Each row is a point on one shape in 26 dimensions made of curled strands that fork but never close a loop.
J_756: [-12  -9 -13  26   6  11 -24 -18   4 -22  18  -4 -15 -24 -18 -26  11 -20
 -38  10  14   5 -12  -7 -12  23]
J_744: [ 10   2  19  11   7  39  29  35  30  -5  -8 -43 -20 -19  14 -11 -31 -24
  32  43 -72   2 -16  22  13 -20]
J_579: [ 40   6  28 -41 -13 -24  -9   1 -29  25   2  21  16  30   3  -3   6  -1
 -12  -1  17 -12  38 -14   2  -9]
J_178: [-20 -23 -11   2  34 -40 -42  -7  24 -28   6 -50 -40   6  33  26  21  19
  17 -24 -11  -2  -2 -14  -9  -5]
J_438: [ 14  20   2   6  -6 -12  13  13  17  -5 -28  -2  11   6 -42  -7  15  32
 -17 -32  28  -8 -43  10  13   3]
J_878: [-10  -8   1   3  -1  13  30  24   7 -11   2  -9   8 -12   8  37 -40  -1
  16  29 -57   3 -12  22  24  -3]
J_800: [  2  25 -42 -42  37 -12  18   7  -2  12   8  14  18  30   7 -12   4 -17
  -5  34 -15   0 -21   0   3 -25]
J_493: [  5   4  16   9  13  34  22  37  26  -1  -5 -27 -16 -14  11 -13 -28 -19
  22  23 -61   0 -22  21  13 -12]
J_841: [-18  -7  -6  -3  -6  -5  31  18 -15  -7  13  12  23 -16   6  53 -43  12
   6  18 -48   6  -1  22  22   5]
J_958: [ 39   5  27 -40 -14 -24  -9   1 -28  24   1  20  15  30   3  -2   6  -1
 -11  -1  16 -11  38 -14   2  -8]
J_747: [ 14  26   7   4  -7 -10  19  16  16  -8 -33   2   9   7 -41 -12  19  31
 -20 -34  23  -8 -45   7  14   4]
J_105: [ 22  -7   6 -12 -11 -39 -16  -2 -23   6  17   3   8  16  23  -2 -10   9
 -14   3   2 -14  30 -15  -9  -1]
J_169: [-25 -22  -9   1  32 -41 -44  -5  21 -29  18 -44 -55  -7  41  21  11  12
  17 -14 -21  -5   5 -17 -11   6]
J_598: [-15   0 -13  33  25  21 -25  -8  12 -27   8   7  -4 -31 -36 -21  24 -33
 -40  -7   5  17 -12   9  -5  21]
J_661: [-11 -22 -17   7  26 -35 -38 -10  24 -20  -4 -51 -15  17  12  32  24  29
  12 -32   9   0 -13  -3  -2 -14]
J_714: [ 15  25   6   4  -6 -11  18  15  17  -7 -32   1   9   7 -41 -11  18  31
 -20 -34  24  -8 -45   8  13   4]
J_783: [  6  15 -13  -6   2  18   7   3 -12  47   1  21  -5   6   7 -10   8   1
  31   7  39  -9  33 -12 -15  -8]
J_432: [ 11 -21 -11   8 -15 -36 -25  -7 -17  -3  29  -5   1   0  31   5 -11  13
 -15  10  -5 -13  21 -16 -16   3]
J_643: [ 19 -16  11  -9  -2  20  22   2  19  12  -8 -32  -6   2  12  -3 -18 -33
  16  24 -44   4 -16   6  13 -25]
J_578: [-19   4  40  16 -47  21  22 -32   8 -43 -35  24  30 -13 -10 -11  23  33
  21 -25  26  17   9  22  27  24]
J_508: [ 13 -19  -8   5 -15 -36 -23  -6 -19  -1  27  -3   3   4  30   4 -11  12
 -15   8  -4 -13  23 -16 -14   2]
J_35: [-13  -5 -12  29  14  16 -26 -14   8 -24  13   0 -10 -27 -26 -24  17 -27
 -39   4  10  10 -12   0  -9  23]
J_659: [  8  13 -16 -35  18 -21   4   7  -2  21   4  20  19  31  -3 -12   8 -16
  -1  10  -9 -15   0  -6   3 -21]
J_266: [ 20 -18  10 -10  -5  17  20  -3  17  13  -8 -29  -5   6  12  -1 -17 -33
  14  20 -40   5 -14   5  12 -24]
J_33: [-26   5   2  30  15  27  -8 -17  -5 -20 -15  10 -13  -1 -41   1  21 -11
 -15   5  -3  16 -15  -9  -7  13]
J_592: [ 37   8  25 -39 -11 -20  -8   2 -28  27   2  21  15  28   3  -4   6  -1
  -8   0  19 -12  39 -14   1  -8]
J_70: [ 34  -6  18 -24 -19 -22  -7 -11 -14  22  -5  11   3  29   6   4  -1  -4
  -7  -7   6  -3  28  -8   0  -6]
J_850: [  4 -10 -20  11   6 -25 -23  -5  20  -3 -12 -33  10  15 -24  24  13  36
   1 -33  34  -3 -29  12   8 -11]
J_421: [ 19 -15  11  -9  -2  21  22   3  20  11  -8 -32  -6   2  13  -3 -18 -33
  17  24 -45   4 -16   7  13 -25]
J_316: [  9   0 -15  11  -1 -20 -12   1  19   0 -16 -21  13  10 -35  14  10  35
  -4 -32  37  -5 -34  15  11  -6]
J_711: [-19  -2 -10  32  20  24 -19 -11   5 -25   3   8  -7 -19 -39 -13  24 -26
 -33  -2   2  15 -12   4  -5  18]
J_627: [-19  -1 -17  26  20  13 -19 -10   9 -25   4  11  -1 -26 -27 -15  19 -27
 -35  -8   6  17  -7   7  -5  20]
J_267: [  7  14   7   5  44  17   2   5 -27  -9  -2  25   0  -4  24  16 -13   7
 -15 -22 -11  16 -36   5  -8  39]
J_269: [ 18 -13  12  -7   0  24  24   7  21  10  -8 -34  -7  -2  13  -5 -19 -33
  19  27 -49   4 -17   8  14 -25]
J_257: [-40   9  -8 -16 -28 -28  29 -13 -24  -8  15  37  37 -22  12  56 -28  21
 -24 -12   4   5  24   7  -1  16]
J_206: [ -5 -18 -20  10  17 -31 -32  -9  22 -12  -8 -45   0  18  -5  32  20  33
   7 -34  23   0 -21   6   3 -14]
J_829: [ 21 -20   9 -11  -8  11  17  -9  14  15  -9 -25  -5  10  12   2 -15 -31
  11  13 -33   6 -10   3  10 -23]
J_742: [ 31   5  17 -39  -5 -24  -8   3 -19  25   3  21  17  30   0  -7   7  -5
  -8   0  10 -13  28 -11   4 -12]
J_28: [-33   9  13  -4 -41  -5  26 -23 -10 -28  -6  30  40  -7  -1  25  -3  23
  -3 -28  11  26  20  10   4  10]
J_413: [ 14  16  -2   7  -5 -14   7  10  17  -2 -26  -5  12   6 -42  -3  13  32
 -14 -32  31  -8 -41  12  13   1]
J_3: [ 30  10  15 -30  -6 -10  -5   2 -23  32   1  21  11  23   4  -5   6  -1
   2   2  25 -11  39 -14  -3  -7]
J_748: [ 31 -12  15 -19 -20 -19  -4 -16  -8  22  -7   6   0  28   7   7  -4  -8
  -5  -8   1   0  23  -6   0  -8]
J_533: [ 29   3  19 -27  -8 -37 -12   1 -25  13  10   9   9  24  15  -4  -6   5
 -12   0   7 -13  35 -14  -4  -3]
J_513: [ 16  -8  15  -3   3  29  26  15  24   7  -7 -38  -9  -7  13  -8 -22 -32
  22  34 -56   3 -19  12  14 -26]
J_117: [-27   7   6  31  15  27  -7 -18  -6 -19 -18  10 -14   0 -39   2  21  -7
 -12   6  -4  17 -16 -12  -9  12]
J_442: [ -4   4   7   1  20  24  16  30  10  -2  -2   0  -6   1  13 -10 -21  -7
   8  -2 -41  -9 -33  20  12   9]
J_144: [-12 -11 -14  24   2   9 -23 -19   1 -21  21  -4 -17 -23 -15 -26   8 -15
 -37  14  15   2 -12 -10 -14  22]
J_507: [-15   0 -13  32  24  21 -25  -9  12 -27   8   7  -4 -30 -34 -20  24 -32
 -40  -6   5  16 -11   9  -5  21]
J_250: [ 24  -3  12 -18 -10 -39 -15  -1 -24   8  14   5   8  20  20  -3  -9   7
 -14   2   3 -13  32 -15  -7  -2]
J_601: [-30   0 -24   8   4  -5  -1 -12  -1 -19  -1  23  17 -17  -6  11  -2  -8
 -24 -14  10  16   6   6  -2  18]
J_423: [ 28   2  18 -26  -9 -38 -13   1 -25  12  10   8   9  24  16  -4  -6   5
 -12   0   6 -13  35 -14  -4  -3]
J_193: [  7  15 -12  -7   1  17   6   2 -13  46   1  21  -4   7   7  -9   8   1
  29   7  38  -9  34 -12 -14  -7]
J_425: [  5  -8 -19  12   4 -24 -21  -4  20  -2 -12 -30  11  14 -27  22  13  36
   0 -33  35  -3 -30  13   9 -10]
J_492: [ -1  15 -20   0   1  25   9   3 -12  50   2  21  -8   2   8 -11   9   1
  37   8  42  -8  31 -12 -18  -9]
J_25: [-21 -22 -22   9  -4 -17 -14 -11 -28 -18  31  -2 -25 -20   9 -22 -16  14
 -21  36  26 -24 -11 -43 -27  14]
J_120: [  6   4  16   9  12  35  22  37  27  -2  -6 -29 -17 -15  12 -13 -29 -19
  23  25 -62   1 -21  21  13 -13]
J_568: [ 12   6 -10  10  -3 -18  -5   4  18   0 -19 -14  13   8 -39   7  10  34
  -8 -31  36  -7 -37  15  12  -3]
J_569: [-30   0 -24   8   3  -5  -1 -11  -1 -19  -1  23  18 -17  -6  12  -2  -7
 -24 -14  10  16   6   6  -2  17]
J_271: [-33   2 -22   1  -5 -11   8 -12  -7 -16   1  28  26 -17   1  26 -11   1
 -22 -16  11  14  12   7  -2  17]
J_251: [  4   4  15   8  14  32  20  37  25  -1  -5 -23 -14 -12  11 -13 -27 -17
  19  18 -57  -1 -23  20  13  -9]
J_758: [ 21 -21   9 -11  -8  12  17  -9  15  15  -8 -25  -5  10  12   2 -15 -31
  11  14 -34   6 -11   3  10 -23]
J_141: [-24 -27 -15  13   7 -40 -53  -7   2 -23  40 -28 -56 -27  43  25  -8   7
   8  15 -25  -6   9  -7 -17  20]
J_664: [-25   6  26   6 -45  10  25 -26   0 -36 -20  26  36  -6  -5   7  13  26
  11 -29  19  28  14  15  14  16]
J_453: [  7  15 -18 -36  20 -20   5   7  -2  20   4  20  19  31  -2 -12   8 -16
  -1  12 -10 -15  -1  -5   3 -22]
J_591: [ 12  -3  17   3   5  35  28  25  27   2  -7 -41 -14 -14  14 -10 -26 -29
  28  39 -64   2 -18  17  14 -24]
J_669: [-26   6  26   5 -45   9  25 -26   0 -36 -20  26  37  -6  -5   8  12  26
  10 -29  18  29  14  15  14  16]
J_926: [-26  16 -40  21  -6  51  16   8 -11  57   8  20 -19 -17  10 -16  12   4
  59  11  50  -8  24 -11 -33 -15]
J_927: [-33   9  13  -5 -41  -6  25 -23 -10 -27  -5  31  40  -8   0  26  -4  23
  -4 -27  11  25  21  10   3  10]
J_197: [ 15  14  -3 -15   0   8   2   2 -16  41   1  21   2  13   6  -8   7   0
  20   5  34  -9  36 -13 -10  -7]
J_10: [-24   6  28   7 -46  11  25 -27   1 -37 -22  25  36  -6  -5   5  14  27
  12 -29  20  28  13  16  16  17]
J_424: [ 39   3  25 -37 -15 -24  -9  -1 -25  24   0  19  13  30   3  -1   4  -1
 -11  -3  14 -10  36 -13   1  -8]
J_210: [ 40   7  28 -41 -13 -24  -9   2 -29  25   2  21  16  30   3  -3   6  -1
 -12  -1  17 -12  38 -14   2  -9]
J_192: [ 29  11  14 -30  -6  -9  -4   2 -23  32   1  21  11  22   4  -6   6  -1
   2   2  25 -10  39 -14  -3  -7]
J_280: [-21  15 -37  17  -4  45  15   6 -11  56   7  20 -17 -12   9 -14  11   4
  56  11  49  -8  25 -11 -30 -13]
J_724: [-26   6  25   5 -45   8  25 -26  -1 -35 -19  26  37  -6  -4   9  11  25
   9 -29  18  29  15  14  13  15]
J_306: [-24 -22 -10   1  32 -42 -44  -5  22 -30  16 -45 -53  -5  41  22  13  13
  17 -16 -20  -4   4 -17 -11   5]
J_301: [-33  16 -45  26  -9  58  18  10 -13  58   9  19 -20 -22  10 -17  13   5
  65  13  52  -7  22 -12 -38 -17]
J_371: [-25 -24 -24   7  -4 -27 -11  -8 -33 -19  32  -1 -25 -19  15 -19 -21  16
 -18  43  31 -29 -11 -52 -27  17]
J_679: [  9   2  20  12   7  39  29  35  30  -5  -8 -43 -20 -20  14 -11 -31 -23
  32  43 -72   2 -16  23  13 -20]
J_249: [-12  -7 -12  27   9  13 -25 -17   6 -22  16  -2 -13 -25 -22 -25  14 -23
 -38   8  13   7 -12  -4 -11  23]
J_16: [ -8  -6   4   5   1  19  30  26  13 -11  -1 -15   3 -12   9  29 -38  -5
  18  32 -59   3 -13  21  22  -6]
J_261: [-13 -17 -17  18  -4   2 -20 -19 -10 -18  28  -5 -23 -21  -4 -27  -2  -2
 -32  21  19  -8 -11 -22 -21  17]
J_541: [-25  16 -39  20  -6  49  16   8 -11  57   7  19 -18 -15  10 -15  12   4
  59  12  49  -7  24 -11 -32 -15]
J_708: [ -3   4   8   2  19  25  16  32  14  -2  -2  -4  -8   0  11 -11 -23  -8
  10   0 -44  -9 -32  21  13   6]
J_461: [ 29   6  14 -39  -2 -24  -7   3 -16  25   3  21  18  30   0  -8   7  -7
  -7   1   8 -14  25 -10   5 -13]
J_946: [  6  13   7   4  43  17   3   5 -26  -8  -3  24  -1  -3  24  15 -14   6
 -14 -21 -12  14 -36   6  -7  38]
J_17: [-20  -2 -10  31  20  24 -18 -11   4 -25   1   8  -8 -16 -40 -11  23 -25
 -31  -1   2  15 -13   2  -5  17]
J_583: [-25   2  -2  31  16  27 -10 -16  -3 -21 -11  10 -12  -4 -41  -1  22 -14
 -20   4  -2  15 -15  -7  -6  14]
J_277: [-29 -28 -14   8  21 -43 -50  -6  10 -26  36 -35 -64 -25  46  23  -7   4
  12   2 -23  -7   9 -10 -11  22]
J_161: [ 40   6  28 -41 -13 -24  -9   2 -29  25   2  21  16  30   3  -3   6  -1
 -12  -1  17 -12  38 -14   2  -9]
J_528: [ 14  15  -2   7  -5 -14   6  10  17  -3 -25  -5  12   6 -42  -3  12  32
 -14 -32  32  -8 -41  12  13   1]
J_125: [  0   4  11   5  17  28  18  35  20  -1  -4 -12 -11  -6  11 -13 -25 -13
  14   7 -50  -5 -28  20  13  -2]

For each line, walk along the strands from its first point to the rest, and write how the paths branch: one pair of brackets for each fork, around the two groups it splits, the group holding the point that comes earlier in the line first. The first line is done for you.
J_492 | J_28, J_583, J_277, J_926 | (((J_28 J_583) J_277) J_926)
J_206 | J_316, J_33, J_783, J_669 | (J_316 ((J_33 J_669) J_783))
J_10 | J_25, J_578, J_878, J_33 | (((J_25 J_33) J_878) J_578)
J_724 | J_926, J_578, J_125, J_206 | (((J_926 J_206) J_125) J_578)
J_271 | J_927, J_783, J_747, J_251 | (J_927 ((J_783 J_747) J_251))
J_169 | J_425, J_267, J_578, J_453 | (J_425 ((J_267 J_578) J_453))
J_492 | J_541, J_878, J_306, J_946 | (J_541 ((J_878 J_946) J_306))
J_756 | J_541, J_669, J_251, J_453 | (((J_541 J_453) J_251) J_669)
J_850 | J_664, J_541, J_528, J_598 | (((J_664 J_598) J_541) J_528)
J_669 | J_800, J_578, J_371, J_125 | (((J_800 J_125) J_371) J_578)
J_492 | J_583, J_568, J_669, J_280 | (((J_583 J_669) J_568) J_280)
J_306 | J_841, J_197, J_251, J_568 | (((J_841 J_251) J_197) J_568)
J_664 | J_578, J_141, J_659, J_583 | (J_578 ((J_141 J_659) J_583))
J_661 | J_442, J_28, J_926, J_568 | (((J_442 J_28) J_926) J_568)
J_10 | J_316, J_541, J_578, J_125 | (((J_316 J_541) J_125) J_578)
J_193 | J_569, J_169, J_541, J_251 | (((J_569 J_251) J_169) J_541)
J_783 | J_711, J_267, J_926, J_528 | (((J_711 J_267) J_528) J_926)
J_206 | J_251, J_301, J_438, J_927 | (((J_251 J_927) J_301) J_438)
J_661 | J_438, J_578, J_280, J_125 | (J_438 ((J_578 J_125) J_280))
J_192 | J_33, J_125, J_927, J_926 | (((J_33 J_927) J_125) J_926)
